Each path below is one point turned by a fixed rotation once a step. After each direction that follows a path, write how fast that rotation turns it, in degrees each step (0 if it stays still).
Each turn is a multiple of 5 degrees from 10 to 175, or 0.
Each row of a path follows its step; steps can be skipped.
Path 1:
step 3: [ 12  -5 -20  36  12   3 -20   4   2  -5 -29  -6 -10   3  18  -5 -25   8
  -1  36  -3 -33  -5   1  16  32  -5 -17 -23  -3   7  29  -4  31  -2   2
  33  -7   4  13  12 -11  13   2]
step 4: [ 32   7  22  26   5 -25   6  19   7  -3 -12  -7 -23   6  -1  33   2   1
 -32 -32  10  23   1  -3   8  13 -16   4  -5  18  23  -2 -13 -16 -21 -27
 -21  13   3   9 -10 -24  -9  17]
step 5: [-17 -34  -1 -19  13 -21  36  -6  -4  -5   7 -18  33  15  18  -1 -12   9
  35  -9  -2   1  -6   7  -7 -18 -15  32  10  -6  25  -8   2 -32   9   1
  -2  11   1  -9  -6  13 -36   2]
step 6: [  6 -23 -21   5   1  11 -18 -25  -5  17   9  22  -1   7  24 -32   4   4
   8  20  18   5   0 -23  23  -4  15 -15 -17  15   6  37  12  23  11  37
  -4 -25   0   2 -13  14 -23  -7]
step 7: [  2  -4  -3  17 -20  20 -36  -2  27   3  -8 -16 -22   0 -11  27   8  26
 -15   4 -24  13  -2 -20  23   0   1 -21 -22   2 -14  -2  -2   0 -24  -2
  -6  40 -17  10  24 -24 -11  14]
step 8: [ 16 -25   6 -19  -8  -2  22  45  12 -24 -34   6  21   2   4  -9   4  20
  12   7   3  13 -16  33  -9   5 -17   6   6  12  14  -7  13 -11   5 -31
   4  22  24   8  11 -10  11  17]
step 9: [ 28  -4   9  -4  17   0   4 -11  -3  27  -8  21  20 -21  18 -27 -13 -16
   6 -20  12 -28  -4 -13 -12   6 -26   9   2  15  32  20   4 -13   6  12
  28 -15 -31   7 -27  -9 -18  -9]
step 11: [ -2  -6 -13   9  22 -12 -22  44  -8  -9  -7  -3 -14  34  39  14  13  -2
   6  12   5  28   5  18  -5 -12  -7  -2  -1  -6   7  -3  15  -3 -34   9
 -22  22  26   4  25   0 -19  10]
step 12: [  7 -30 -32  14  -4 -19  32  14  -6  17 -22  13  -8  -6   7  -4  18  10
  12   0  12 -21 -13 -25  21 -15 -39   5  17   0   5  10  -5   5  41  -9
   7  28 -21   8  -6  -9  -9   0]
step 13: [ 19 -15  10 -24 -24  13  11 -48  11   0  -3  -8  -2  -9  -2 -15 -26  30
  -7   3   7  29   3 -30  19  29   0  12  -4  25   3   8  25  -7 -12 -17
  -3 -19  -6  -1 -26 -14 -12   6]
Speeds:
[ -1   4  -1   0  -2   0  -8   1  -2  -4   2  -4  -4  -8   3  -2  -4  -7
   4   4   5  -1  -1  -5   1   0  -8   4   4   8  -1   1  -4   7   6 -10
  -4   6   5   9  11  -3   3  11] => 85
[  3  -1   0  -9 -11   9   0   2  -3  -6  -2  -2   2  -1  -1   2   5   4
  -2   7  -2   1   1  -5   0   0 -11 -10  -4   3 -14   2   5  -5   8   3
  -4   1  -1  -3  -3   3  -6  -1] => 60
[  7   2   2   2   7  -1   2  -1   7   5   6   3  -3 -13   6   7   3  -3
   9  -8   1  -2   3  -3   4 -12  -1  -4  -8   1  -9  -2  -5  -6  -1   1
   0   5   0  -1  -1  -5   2  -6] => 145
[  2   3  -1  10   2  -3  -2   4   5  -2   1   8   1   1  -4  -6   6   4
 -13  -2   1  -4  -3 -10  -4  -2   0   2   2   6  -5  -8  -9   2   4   2
   0  -5  -6   7   2   0 -11  -4] => 130
[-12   2   1   1   3   1  -4  -2   2   0  -3 -11   1  -3   5   5  -4   3
   1   4  -4  -7  -3  -2  -6   1  -5   4  -1 -10   1  -4  -3  -1   3   3
   7  12 -15   1  -1   2  -3  -3] => 160
[  6  -4  -2  -1  -3   4  -2  -8   0 -11   0  -1   0  10   2  -3  -9   4
   0  -5  -6  -2   7  -3  -1  -5   2   7   3   7  -4 -10  -3  -1  -4  -3
   1  11   4  -2  -4   4   6  -6] => 130
[  0 -14   2   6   1   3 -10   0   5  -3   7  -6  -2  -4   0  -4   0  -3
   2   2  -3  -1  -3   5   0  -1  -2   5   3   0  -8   4  -3   0  -7  16
  -5  -9  -3  -2   1   3   5   4] => 90
[-4  5 -9 -2  4 -2 -9  4 10 -6  6  6  2 13 -2  8  3 -3  9  2 -6  2  0 -4
  3 -3 -1 -6  0  3  2  2  5 12  0  2  2 -1 -4 -3  2 -1  2 -2] => 85
